In the rows, zero is written as 128.
One turn sends every row of this set to another row. A few are shown first. Where does it send the rows asked after them?
q392: [115 176 126 168 131 111 127 168 137 134 130 141 135  71 122 118 146 116
 128 144 161 122 127  91 141 127 111]
q768: [134 124 109 113 117  92  99 113 158 142 146 148 122 124 140 156 136 146
 109 146  80 108 140 136 136 132 155]
q740: [137 121 108 113 118  90 122 117 162 133 131 152 126 116 148 155 133 143
 110 157  81  87 119 124 149 120 145]
q685: [121 179 126 165 128 139 125 169 153 117 123 156 151  85 132 115 140 135
 132 153 150 116 126  95 128 120 104]
q143: [123 148 119 130 140 109 136 113 148 149  94 128 146 158 154 171  98 131
 109 116 107 119 139 154 141 117 139]
q843: [140 142 114 121 132 115 128 118 156 133 114 150 126 149 157 171 106 140
 116 137 106  94 156 162 145 122 136]
q523: [145 136 114 119 116 104 125 116 154 122 130 147 121 154 133 145 107 147
  98 127  79  99 145 141 156 109 132]
q422: [147 125 130 124 117 102 120 119 145 141 103 133 124 148 112 151 122 137
  94 110 101  95 134 134 159 108 158]
q473: [131 141 127 123 115  86 130 113 140 137 120 139 130 140 123 150 116 150
  90 105 100  94 147 132 165 103 149]
q634: [108 181 117 168 137 115 133 166 141 130 129 137 144  84 132 113 133 111
 126 146 146 139 118  92 137 125  96]
q406: [105 131 124 113 130  76 110 114 151 156 127 125 133 134 129 146 135 126
  89 123  95 107 131 118 139 111 174]
q225: [120 126 125 123 123  74 126 112 146 160 109 129 143 111 134 159 136 136
  98 123 101  98 110 112 150 113 167]
q22: [125 147 121 132 141 110 141 112 149 147  98 127 147 155 156 169  93 127
 109 118 104 113 136 152 140 111 139]
q410: [121 128 105 121 130  98 109 111 159 154 118 126 143 145 144 151 120 130
 104 136  69 143 112 130 129 128 145]
q237: [121 167 143 169 135 161 105 152 146 129 159 125 153 104 115 113 118 107
 125 137 132 145 133 111  92 113 137]
q598: [124 181 135 158 149 105 129 163 137 139 125 155 160  72 120 123 129 115
 136 143 147 124 137  73 132 113 119]
q938: [123 160 134 172 138 142 111 153 136 137 165 118 136  95 115 117 118  87
 127 138 130 154 127 110 105 123 128]
q953: [161 129 115 127 109 109 122 112 148 133 113 148 126 142 128 160 115 157
 109 123  88 107 135 143 159 125 134]
q565: [126 171 115 165 132 123 126 171 147 124 133 149 131  78 130 117 141 115
 133 161 147 125 122  97 139 133  97]
q367: [120 158 140 165 137 135 109 158 138 132 172 121 125  92 109 112 127  83
 121 141 140 131 136 107 111 114 141]
q374: [135 167 137 148 151 130  99 159 144 129 171 152 139  95 111 116 121  97
 136 153 125 134 162  98 102 115 136]
q788: [130 164 144 151 157 129 101 160 140 141 151 138 145 100 100 116 123  85
 130 142 133 140 148  91 103 111 146]
q630: [111 186 127 168 131 135 130 165 148 124 119 148 163  88 133 113 133 133
 127 143 149 129 121  91 126 118 103]
q150: [136 137 117 127 123 102 134 117 151 136  97 129 138 162 129 144 105 135
  93 114  84 117 120 131 157 107 133]
q616: [125 142 131 122 136 100 129 122 148 147  99 135 130 147 141 169 115 129
 103 118 126  84 154 151 149 110 161]
q246: [143 170 127 154 146 118 124 168 145 129 127 166 150  72 122 125 133 116
 147 162 141 118 135  82 130 121 113]
q169: [129 162 131 165 133 141 107 153 140 126 184 130 125  89 119 117 122  96
 130 148 129 140 141 117 108 125 126]
q438: [127 141 132 125 135 101 134 117 144 147 105 134 132 141 141 172 111 130
 106 117 124  82 151 152 148 107 162]
q12: [131 180 123 157 154 116 132 165 147 130 123 157 162  85 129 119 120 110
 140 156 129 135 126  77 127 114 102]
q713: [137 140 120 132 117  99 126 105 140 145 113 129 142 149 129 156 102 151
  98 100  85 129 133 137 152 116 136]
q594: [136 168 134 158 154 136 101 153 140 140 157 141 153  98 111 121 113  97
 139 144 121 159 149  97  97 121 130]
q468: [127 166 141 165 131 160 102 153 146 121 172 136 144  98 117 114 122 114
 128 143 134 133 145 114  95 114 136]
q809: [114 181 134 167 128 132 127 167 145 126 118 150 156  80 125 116 143 134
 126 141 160 115 125  90 129 116 116]
q901: [118 137 105 125 127  85 133 105 153 148 121 132 154 125 158 155 112 143
 106 133  71 129 105 119 143 120 133]
q293: [118 167 149 164 135 155 104 156 144 127 164 129 146 100 110 111 125 105
 120 135 140 127 142 108  97 106 145]
q558: [145 137 117 125 131 117 131 116 155 134 115 148 128 146 157 173 104 137
 119 138 104  92 149 162 143 120 139]

q22 goes to q843
q634 goes to q169
Now these:
q473 goes to q713
q740 goes to q406
q293 goes to q630
q246 goes to q788

One turn sends every row of this set to another row. A few are shown first. Where does it send the rows asked after them?
q622: [144 120 102  56 128  97 108 132 128 140 169 125 115 112 145 106 109 136
 132 121 147 151 102 154 118 108]
q689: [136 128  86 110  78 110 137 148  95 131 149 124 143 144  91  96 142 134
 147 139 140 106 102 115  94 147]
q471: [139 108 103 143 121 123 144 142 122 161 142  92 140 122 137 103 107 172
  80 115 117 102 113 103 109 108]
q75: [113 130 124 135 107  97 126 100 103 163 142 119 148 107 107  91 134 128
 111 171 141 137 133 172 101 105]
q221: [138 144  94 114  70 102 141 160  98 132 156 104 139 137  90  87 122 126
 141 126 139 106  92 115 107 137]
q109: [140 120  86 132 134 127 156 138 137 161 141  99 148 112 150 106 120 173
  86 121 121 118 106  97  96 120]
q647: [105 132 123 132 100  94 113 103 100 150 150 120 149 104  96 100 130 127
 125 184 134 131 130 159 119 108]
q870: [114 129 124 125 102  97 105 104 116 150 142 120 152  83 102  87 125 125
 117 181 132 132 128 158 110  98]
q750: [135 130 130 129 140  99 147 136 145 167 123  98 139 107 146 122 129 128
 130 118  98 149 120  92 136 121]
q122: [139 116  84 119 110  94 151 141 151 151 106  93 137 132 130  88 118 167
 102 165 104 165 130 102 130 121]
q86: [141 139  79 102  79 116 138 161  92 129 162 124 137 145  89  97 122 134
 144 143 135 108  96 120 104 130]
q943: [150 135  99 123 120  97 148 129 146 148 128  94 133 150 146  78 117 162
  97 174 113 168 131 114 126 120]
q243: [127 127 126 118 144  82 161 150 150 167 133 108 126 113 141 123 111 131
 145 119 111 140 134  94 122 123]
q820: [134 124 107  67 129 121 109 123 122 144 185 131 124 111 137 115 104 126
 129 128 150 155  92 152 122 105]
q80: [140 139 102  56 120 122 123 129 127 148 169 117 122 114 134 116 110 132
 132 116 150 157  85 155 129 107]

q750 goes to q122
q75 goes to q221
Now these:
q689 goes to q80
q820 goes to q647
q471 goes to q243

One turn sends every row of this set to another row. A few are shown first. Where does it send the rows asked after them?
q16: [134 122 123 106 156 117 134 141 134  94 109 108 107 140 137]
q909: [115 131 178 144 164 148 158 117 127 135 125 118 128 125  97]
q777: [137 136 126 143 131 131 113 114 127  99 162 146 115  79 149]
q205: [138 140 136 126 151 145 126 132  93 134 161 129 100 142 151]
q696: [116 129 130 125 164 143 116  91 160 103 130 143 128 110 132]
q310: [133 147 123 146 176 123 134 101  91  86 111 130 147 119 126]
q691: [ 98 132 144 137 133 152 127 132 101 154 120  96 121 112 100]
q76: [142 129 126 130 153 108 113 114 120 130 132 125 107  68 141]
q223: [131 114 145 109 138 116 152 107 142 115  95 139 119 115 108]
q832: [145 138 132 155 148 132 118 158 131 106 141  91  98 124 125]
q603: [ 94 138 154 124 120 150 109 146  79 126 126 125 137 110 115]
q668: [129 151 121 119 140 106 112 156 114 114 106 143 144  80 139]
q44: [143 123 132 157 148 142 161 165  79 128 107 122 122 111 127]
q446: [123 118 133 179 126 138 138 122 105 101 105 134 121  92  97]
q966: [ 86 120 138 126 150 161 152 169 130 126 120 145 119 118 122]
q94: [144 128 152 117 169 135 165 101  95 130 152 127 124 107 129]
q679: [154 149 133 142 125 135 120 165 125 103 156 150 109  92 134]
q700: [120 139 125 172 173 121 155 121 111 102 105 113 128  95 106]
q288: [123 129 144 149 149 144  97  93 148 139 124 119 126  98 122]
q717: [136 125 130 153 128 141 117 102  84  85 111 151 140 116 116]
q58: [144 159 117 152 119 110 120 164 131 111 127 135 120  98 127]
q489: [133 158 144 138 135 119 133 170 155 113 110 131 114 130 116]
q132: [154 134 143 114 139 138 147 150  73 113 140 158 137 102 119]
q739: [162 157 158 145 134 112 115 135 120 119 117 125 116 136 101]
q867: [110 151 139 138 136 141  96 135 142 123  98 137 163 111 119]
q547: [112 106 122 105 138 158 131 132 136  79 127 134 139 116 146]
q917: [119 123 134 122 154 150 157 117 134 101 139 150 153  69 126]
q856: [105 135 137  97 160 140 115 136  69 118 131 130 130  99 126]
q344: [124 125 144 138 183 154 147 150  96 116  89 131 137 136 117]
q716: [119 136 140 114 158 140 143 111 171 114 117 132 127 134 130]
q656: [124 122 131 154 131 174 116 150 132  91 160 117 129 101 133]
q524: [140 128 129 119 148 157 132 107 142 105 164 149 121  95 148]
q50: [127 117 127 111 124 139 138 162 100 130 123 152  95 132 131]
q736: [ 96 143 148 141 177 166 141 139 123 131 158 123 124 129 141]
q472: [149 165 148 158 152 146 119 144 112 105 161 136 150  90 120]
q432: [109 129 127 109 174 141 134 122  91 145 126 101 114 100 111]
q744: [124 137 170 140 132 150 141 165 106 119 114 150 141 120  87]
q104: [115 108 167 143 171 165 135 110  93 107 117 138 131 130 137]
q433: [122 152 120 133 151 123 123 139 164 113  95 132 133 129 109]
q197: [134 108 156 161 136 154 148 124  75 119 135 128 116 105 148]

q739 goes to q472
q547 goes to q16
q668 goes to q76
Now these:
q44 goes to q197
q524 goes to q716
q777 goes to q696
q744 goes to q132
q205 goes to q736
q310 goes to q700
q603 goes to q856

